(in the rows, 128 means zero)
Each named turn below is shown by a few rows before and after it. Which turns, in which order, take the first row of each later pair to the second? The first pair is answered.
E (before => after):
[144 138 116 144 133 133 136 110 114 135 128 126 117 126 141 141 125 144
 125 123 126] => [107 124 130 130 121 116 114 118 150 131 135 122 132 125 126 126 132 125
 106 138 141]
[155 121 151  87 172 123 156 123  97 127  99 158 145 103 103 163 151 113
 156 123 155] => [128 117 159  76 160 108 153 131 115 130 106 154 153 113  94 142 157 107
 140 133 162]
[111 132 138 129 138 144 170 124 119 155 118 126 107 134 139 135 127 106
 131 133 121] => [ 95 110 147 126 128 135 140 139 139 138 125 131 123 146 132 124 134  88
 123 143 128]
F (before => after):
[126 156 124 130 128 131 147  68 117 161 154  97 108 102 148 127 124 181
 126 145 123] => [135 151 124 147 127 132 116  68 121 141 162  91 116 121 160 122 114 178
 143 136 117]
[111 137 109 143 114 108  94 135 141 127 134 116 135 125 107 133 142 113
 113 137 128] => [ 98 132 130 115 123 116 135 126 147 140 130 130 125 107 102 125 145 121
  95 144 136]
[140  87  95 163 118 115  59 161 122  80 131 103 162 165 153 153 127 111
 190 107 113] => [128 126 111 115 165 127 175 157  90 166 108 129 123  93  78 202 168  76
 128 126 106]
[142  93 118 114 130 131 123 153 106 134 125 147 127 131 102 157 144 104
 149 125 107] => [133  86 133  89 126 139 155 146 115 134 125 155 119 123 109 132 129 122
 148 126 117]
U (before => after):
[129 102 132 120 138 106 136  93 137 116 156 133 119 153 159  93  95 157
 141 155 123] => [144  93 128 122 142 117 152 102 117 110 146 143 116 155 161 112  89 155
 155 137 109]
[137 125  77 168 146  91 101 130  98 172 141 104 149 146  99 165 167  64
 123 133 133] => [114 133  82 174 137  68  87 107 126 175 153  95 147 153 106 143 158  79
 104 145 142]
[108 145 118 121 149 121 127 126 134 105 155 111 145 156 134 102 134 115
 132 139 127] => [116 147 114 122 151 125 132 119 128 103 157 114 147 157 141 101 130 127
 137 139 121]
[126 175 111  94 148 108 118 135 154 169 142 131  93 111 161 109 137 153
 148 136 119] => [138 168 108  99 150 125 129 142 138 165 137 139  90 107 171 115 127 157
 158 127 111]
Now pairs of rows:
Between the rows of a pair lie 2 to 4 turns.
[120  73 153 105 109 131 114 177 134  98 114 140 160 151 122 120 145  84
 136 127 114] => [113  83 161  93 124 139 141 172 133 107 115 153 147 139 112 115 149  89
 124 133 117] -> F F
[131 128 135 142 148 154 137 106 125 128 135 156 133 134 157 147  84 151
 145 121 129] => [101 122 148 139 135 129  91 127 161 123 143 154 160 142 130 145 108 112
 120 140 146] -> F F E F
[116 157 107 163 114 107  71  88 157 118 151 102 125 150 160 105 105 169
 142 128 136] => [138 138 132 106 149 158 187  96 104 127 121 143  90 125 147 117  96 177
 161 104 113] -> U U F F
[120  64 144 117 107 123 132 169 144 103 122 140 128 152 105 129 156 110
 152 149 117] => [118  68 149 109 113 126 144 170 140 117 116 141 122 146  98 133 162 105
 144 152 114] -> F F
[126 113 117 144 132 117  90 179 123 128 132 141 159 135 105 174 166  79
 123 140 107] => [ 87 129 149  97 126 106 137 142 163 153 139 154 140 106  93 132 163 101
  86 160 136] -> U F
[133 137 134 133 121 147 136 119 133 124 135 132 112 132 155 107 110 167
 146 119 128] => [154 134 118 144 129 154 135 139 108 130 127 131 121 135 146 142 124 142
 156 115 114] -> U F
[137 149 146  97 118 141 190  83 120 142 120 142  81 101 152 112 126 191
 119 111 124] => [165 115 134 139 108 152 125 110 114  89 120 129 111 152 192 106 111 190
 172  88 112] -> U F
[139  65 154 106 157 184 167 184  92  76 116 154 171 133  92 120 136 120
 166 119  85] => [149  69 149 117 162 184 158 188  84  84 116 153 174 128  89 132 146 110
 162 124  80] -> F F
[128 112 149  90 146 151 190 155 107 150  97 149 122 111 101 161 150  91
 112 122 101] => [164 102 109 159 119 149  99 141 112  93 118 115 143 171 169 145 110 131
 171  92  95] -> F E F
